Some points, one per row:
[-97  40   6 -48  46 -10 -54 -16 -24 -42  50  39]
[ 47 -45 -47  36  17  -7  -4  58  22  29 -39   5]
[  5  -8 -41  26  14   0  15  39  19  10 -21 -28]
[-79 -11 -38 -33  61  -4 -72  27 -25 -42  32  56]
[-127   34   63  -82   51    2 -116  -59  -58  -69   82   78]
[  27   41  127  -19  -84    7   20 -127  -45    3    6    3]
[ 99 -24  74  15 -56  -4  29 -70  -7  27 -38  -9]
[-74  51  57 -54 -12  13 -33 -78 -41 -50  53  19]
[ 33 -28 -59  34   8   2  33  66  29  28 -16 -24]
[-92   7 -31 -38  64  -6 -59  35 -14 -51  43  51]
[ 38   6  32  -5 -28  12  14 -34   5  14 -11  -3]
[-19 -13 -52   5  15  -8   2  44  21  -3   8   1]
[127 -48  38  49 -70  -8  58 -31  16  71 -77 -21]
[-31  47  34 -12 -30  -3  17 -43  -6 -12  16 -10]
[ 44   7  57  -4 -31   9   1 -62 -16  -3  -2  10]
[-26 -42 -21 -19  66  -3 -87  35 -12 -33  25  69]
[-82  74 -16 -26  -7   6  43  -8 -17 -21  22 -35]
[-91  43  55 -56  -1   6 -33 -77 -34 -38  51  29]
[  4 -17   6  -6  21  -9 -39   0 -12  -8   5  23]
[-87  21  36 -56  17   6 -74 -40 -34 -46  55  56]
[-10  27  25  -4 -11   3  10 -13 -11  -9   7 -13]
[-43  59 -14  -3 -21  10  55   0   6  -4  17 -45]
[-114   22  -52  -34   55   -3  -43   37  -11  -42   43   10]
[ 45 -11  -4  12 -10   0  37  27  14  25 -20  -9]
[-34   8 -27 -10  25  -4 -21  26  -1 -16  18   3]
[ 73   3 -15  66 -59   4 101  19  29  46 -53 -73]
[ 76 -38   8  29 -12  -6   3   0   5  22 -31  17]
[-58  50  11 -24 -18   7  57 -35  -4 -20  17 -34]
[ -1 -27 -43   3  23  -2 -20  57  10   5 -11  12]
[ 79 -56  34  17  -4   1  -9  -6  -1  10 -41  17]
[-84  38  61 -59  -5   3 -43 -81 -46 -45  49  34]
[-58 -32  41 -46  52  -3 -97 -22 -38 -28  45  95]
[  2  16 -71  33   6   0  53  66  24  17 -28 -63]
[ 55 -44 -47  39  -6  -5   8  52  33  30 -31 -13]
[ 52  -4  21  18 -32   2  28 -26  11  34 -31 -27]
[ 52 -16   1  16 -19   1  17   6   3  17 -16 -16]
[ -16   51  110  -44  -51   -4   10 -126  -46  -17   35   14]
[ 20 -14  39 -21   7  -3 -46 -44   0  -8   1  39]
[ 28 -37 -51  23  17  -2  18  46  26  17 -22  -1]
[-51  29  -8 -16  -3  -9 -13  -7  -7 -25  41   1]
[-81  53  15 -29   4  -2  -6 -23 -15 -33  42   5]
[ 19 -11 -34  17  -1  -6  23  55  13  28 -20 -17]
[ -88   10 -126    9   72    0   -7  121   31  -17   26  -15]
[ 79 -10  -9  49 -28  -5  38  13  23  41 -46 -31]
[-50  52 -37  -8 -15  14  48   5   2  -5  15 -53]
[ 37 -69 -48  21  52   4 -48  67  13   8 -13  41]
[ 90 -21  40  24 -41   0  17 -23  -5  28 -31  -6]
[ 29 -19 -47  33  -1  -1  22  45  27  15 -23 -31]
[  0 -13 -31   9  13  -4  12  28  16   1  -9  -9]
[-23  37  49 -27 -11   2 -13 -51 -25 -14  22  25]
[-97  57  44 -43  -7   0  -6 -57 -31 -36  34  13]
Here are 10 more points, each followed by its number:
[ 44 -45 -66  45  15  -2   7  76  33  27 -30 -23] 0
[ 61 -22  52  -1  -8   0 -13 -28  -8   5 -18  21] 1
[-12 -21 -41  -7  15  -9 -16  32  11   1   2   3] 2
[-51  25   2 -22   7   3  -5 -11 -10 -26  22  -5] 3
[127 -74  74  54 -55  -2  30 -63   7  66 -91   7] 4
[-11  21  61 -31 -14   5 -13 -56 -18 -12  17  19] 5
[ 27  17  27   2 -46   9  56 -25   2  22 -11 -45] 6
[ 53 -49 -56  36  17   3   5  74  20  27 -24  -5] 7
[  9 -30  18  -1  25  -5 -46   3   9  -1   6  42] 8
[ 36   1  44 -13 -29  -3   9 -55 -12  15   5  10] 9
Which of these numbered points is nearest to each point below, looking only along the 3 directions in which the first points spread most? Its number follows each.
[ 16 -33  24  -3  36  -3 -44   6 -17 -15  10  54] > 8
[-33  18  50 -29 -22   1  -9 -52 -20 -20  21  24] > 5
[ 32   0  64  -1 -30  -7 -12 -59 -21  14  -2   5] > 9
[127 -72  82  44 -75   4  24 -55  15  63 -83  17] > 4
[127 -51  53  59 -78   1  50 -39  23  61 -81 -32] > 4
[ 59 -33  34  17 -18  -4 -15 -29  -8  14 -16  20] > 1
[ -9  15  49 -22 -19   1 -18 -58 -23 -12  25  16] > 5
[ 70 -43 -40  24  11  -5   4  51  28  20 -33  -6] > 7
[ 18  -3  49 -11 -18   8  -4 -54 -20   0  -1   5] > 9
[-22  16  53 -29  -4   7 -29 -67 -26 -17  10  27] > 5
[127 -80  97  47 -62  -1   5 -60   7  72 -80  15] > 4
[-67  10   2 -21   5   1 -16 -15 -13 -25  29   7] > 3
[ 47  -6  41   3 -31  13  11 -48 -15   5 -10   4] > 9
[127 -47  57  63 -65   7  52 -25  18  65 -69 -29] > 4
[ 36 -43 -70  42  18   0  33  88  41  23 -44 -21] > 0
[-22  21  53 -35   0   4 -19 -63 -27 -17  22  27] > 5
[ 25 -29 -68  45  10   2  28  81  36  27 -19 -33] > 0
[ 68 -47 -23  18   6   0  -6  43   6  26 -39  -2] > 7
[ 15 -42   6 -10  24   0 -42   9 -10   2  -2  47] > 8
[-48  18  83 -46  -5   2 -43 -74 -33 -29  41  42] > 5
[ 27  23  22  18 -54  -3  54 -27   6  29 -19 -46] > 6
[-53  32 -12 -22  16   7  -3  -6 -10 -22  17   2] > 3
[ 23  33   6  29 -71   2  88 -18  13  35 -26 -67] > 6
[127 -47  47  54 -78 -11  70 -29  23  66 -75 -27] > 4
[127 -32  65  48 -77  -1  54 -30  13  69 -75 -34] > 4
[ -6 -15 -44   8  28   0 -26  49  14  -5  -4   7] > 2
[ 13   6 -84  39  -2   6  43  82  23  10 -18 -64] > 0
[-54  21   0 -15   8   8  -7  -8  -9 -20  36   4] > 3
[-45  23  -5 -23  13  -1  -4   1 -11 -22  21   3] > 3
[ 39  35   4  32 -65   8  93 -27  12  34 -28 -74] > 6
[ 51 -47 -43  40  22  -5 -10  64  32  17 -27   1] > 7
[ 70 -54  34   9  -3 -18 -21 -25   1  18 -19  31] > 1
[ 72 -28  60   4 -19   1 -10 -35 -14  20 -18  30] > 1
[ 25   3  49  -6 -28  -5  -5 -62 -18   3  -3  11] > 9
[-58  28  -1 -30   2   7 -14  -1 -15 -31  28   7] > 3
[127 -47  39  52 -76   0  59 -30  21  61 -78 -24] > 4
[ 54 -31 -68  34   5   0  23  74  39  23 -29 -37] > 0
[-18 -14 -33  18  24  -2 -21  35   4   6  -3   7] > 2
[  8 -36   5  -4  17  -2 -37   2  -5 -13   3  28] > 8
[127 -41  31  56 -71  -1  54 -33  19  70 -80 -39] > 4
[ 36  -6  66  -6 -28   2  -6 -64 -17   5  -6  18] > 9
[ 23 -41  19   1  18  -5 -52  -1  -6  -3  -2  58] > 8
[ -9 -12 -34   2  32  -4 -12  39  21  -3 -12   3] > 2
[   9  -53   45  -30   46   -8 -107  -21  -20   -9   19   74] > 8
[127 -47  29  62 -71   4  66 -17  19  72 -76 -30] > 4
[-40  15  82 -44  -4   4 -40 -59 -32 -29  35  41] > 5
[-23  13  51 -28  -9   7 -21 -63 -18  -9  10  27] > 5
[ 61 -46 -26  22   2 -12  -2  40  24  23 -40 -11] > 7
[ 67 -43 -37  34   4  -2   7  55  21  26 -41   7] > 7
[ 35   4  50   4 -21   7  12 -35   2  27 -12   1] > 9
[ 62 -38  26  12 -17  -5  -3 -16   4  10 -27   9] > 1
[ 28  -5  49   2 -22   8  -2 -38 -14  -3  -9  12] > 9
[-72  49 -16 -21   2   6   3   8  -4 -26  34 -32] > 3
[-118   57  -31  -39   13   -3   17   -1  -17  -25   46  -19] > 3
[ 63 -44 -34  27  17  -8  10  48  29  36 -44   3] > 7
[ 13  35   8  19 -46  -5  62 -36   8  25  -7 -43] > 6
[ 43 -70 -46  34  50   0 -56  74  19  -1 -19  43] > 7
[ 82 -52  44  23 -10  -1 -16  -9   2  29 -30  18] > 1
[-10 -11 -40  14  23   5   3  31  17   1  -1   0] > 2
[127 -43  50  70 -74  -2  70 -37  18  69 -76 -32] > 4
[-56  31  83 -46   1  17 -53 -94 -53 -30  30  56] > 5
[ 45  -7  58 -11 -21  -1   6 -58 -14  11  -5  12] > 9
[ 26  47  -1  28 -58   4  93 -21   9  23 -25 -82] > 6
[ 36 -29 -71  38   3  12  36  75  31  23 -31 -27] > 0
[ 70 -37  21  14 -14 -10 -10 -11  13  16 -28  27] > 1
[ 89 -48  15  15  -3   4 -11 -13   3  17 -24  25] > 1
[-22  42  97 -45 -29  -4 -18 -83 -47 -19  28  31] > 5
[-62  20  -1 -29  12  12 -22  -7 -17 -24  29  13] > 3
[-41  -4 -67  -9  56  -5 -37  54  12 -23  15  17] > 2
[ 49  -9  52  10 -25   3  11 -42  -8  12  -5 -15] > 9
[ 22  -7  62 -18 -18  -6  -1 -53  -9  -6   2  17] > 9
[ 19 -28   7   2  22  -6 -35   9  -5  -9  -7  26] > 8
[127 -57  40  67 -74  -1  69 -19  19  70 -74 -37] > 4
[ 71  22 -25  58 -65  -4 127   8  27  54 -50 -96] > 6
[ 31  33  37  20 -57   4  58 -48  -9  25 -16 -40] > 6
[127 -31  42  43 -70  -4  62 -24  21  60 -72 -31] > 4
[ 59  12  21  21 -53  -2  64 -21  10  22 -35 -39] > 6
[-17 -18  31 -25  24   0 -58 -21 -12 -25  17  61] > 8
[ 35 -37  10   9  10   0 -38  10   3   0 -10  37] > 8
[127 -34  39  59 -73  -1  64 -32  11  73 -75 -46] > 4
[ 15 -23 -87  39  39  -1  14  99  37  19 -27 -22] > 0
[ 67   8 -16  40 -55   3 102   8  22  49 -45 -87] > 6
[-49  15   4 -15  12  -5 -17  -9 -11 -17  36  10] > 3
[ 37 -68  -7   7  39  -3 -61  33   0  -5 -19  55] > 8
[ 58 -14  38   2 -13  -7 -10 -35  -8  15  -9  35] > 1
[ -5 -19  12  -4  23  -3 -34   6  -1 -13  11  30] > 8
[-15  24  52 -17  -7   5 -21 -52 -25 -14  16  20] > 5
[  6  -9  31 -12  21 -10 -33 -28 -10  -6   8  31] > 8
[ 74 -16  31  38 -52  10  53 -22   9  32 -38 -35] > 6
[ 70 -49 -24  37  -1  -6  12  47  24  19 -30   6] > 7
[ 57 -40 -42  29  10   2   2  54  24  22 -24   4] > 7
[ 20 -21   2  -7   4 -10 -26  -6  -6   0   4   9] > 8
[-27 -54 -25 -20  79  -5 -92  38  -1 -32  11  71] > 8
[ -2 -10 -42   5  10   1  -6  41  15   5  -7   8] > 2
[ 67  23 -32  46 -49  -6 103  23  22  54 -44 -90] > 6
[-52  24   0 -21  18  -6 -12   3   0 -22  38   8] > 3
[ 47 -31 -69  26  16   5  19  77  31  22 -16 -27] > 0
[ 56 -32  51   6 -23   3 -10 -28  -9  12 -23  12] > 1
[  8  26  67 -19 -51   4  12 -76 -21   9 -13  -9] > 9
[119 -40  19  40 -50   2  52 -10  29  56 -62 -29] > 4
[ 93 -54  34  19 -24 -16 -20  -7  -4  30 -43   6] > 1
[-49  17  10 -31  11   8 -20  -8 -10 -23  28   7] > 3
[ 42 -70 -43  19  53  -3 -61  63  20   6 -18  43] > 7
[  9  -6 -77  34  13   0  41  72  38  20 -23 -41] > 0
[ 54 -41 -29  35   4  -6  -2  32  15  23 -35 -10] > 7
[-16  13  77 -34 -13  -9 -50 -60 -33 -31   6  35] > 5
[ 72 -38  -7  19   5  -6   9  28  23  29 -39  -6] > 7
[-37   0 -37   3  38  11  -1  45   4  -9   4   6] > 2
[ 74 -58 -32  44   5  -8   3  69  28  25 -42   1] > 7
[ 67   5 -34  53 -58   2 110  16  31  55 -43 -87] > 6
[-30  -8 -36 -10  24  -5 -11  39   4 -18  -1   9] > 2
[-51  19   0 -17  11   3 -22  -3  -5 -25  29  20] > 3
[ 33 -74 -45  22  59  -7 -51  79  10   3 -14  40] > 7
[ 85 -41  29  13 -21  -1  -9  -4   2  26 -28  16] > 1
[-14 -19  -3 -11  14  -5 -28   4  -1  -6  10  36] > 8
[ 80 -37  50  11 -11  -6  -6 -24   0  29 -26   9] > 1
[ 59 -48 -58  38   4   3  -6  68  25  25 -49  -4] > 7
[ 65 -24  45   5 -25 -12  -9 -32 -11  19 -19  10] > 1
[-74  72   0 -24 -10  -8  10 -21  -8 -26  34 -18] > 3
[-12  22  53 -14 -10   3 -13 -54 -32 -15  16   7] > 5
[ 33 -24 -80  45  15  -1  18  77  34  29 -19 -33] > 0
[ 45  -5   6  25 -24 -16  21  -1  16  39 -24 -18] > 6
[-16   4  75 -33 -11  -6 -41 -80 -40 -18  14  43] > 5
[ 34 -35 -91  42  29  -3  12  95  38  23 -25 -24] > 0
[ 71   7 -31  52 -50   3 106  33  41  52 -45 -79] > 6
[ 31 -12  47  -1 -20   3  -5 -42  -7   1  -7   1] > 9
[ -1   7   6   8 -28   5  33 -19  -1   4 -17 -20] > 6
[-18  15  56 -21 -11  -1 -20 -46 -13 -14   5  23] > 5
[ 63 -20  48   9 -12 -12  -1 -37 -11  11 -26  23] > 1
[ 64 -37  16   2   5   2 -14  -4   4  20 -29  29] > 1
[-66  58  19 -20   1   2  13 -23 -12 -27  37 -14] > 3
[  4  19  29  -8 -25   1  21 -29 -17  11 -11 -10] > 9
[ 54 -20  -3  34 -33   7  24   3  14  35 -33 -26] > 6
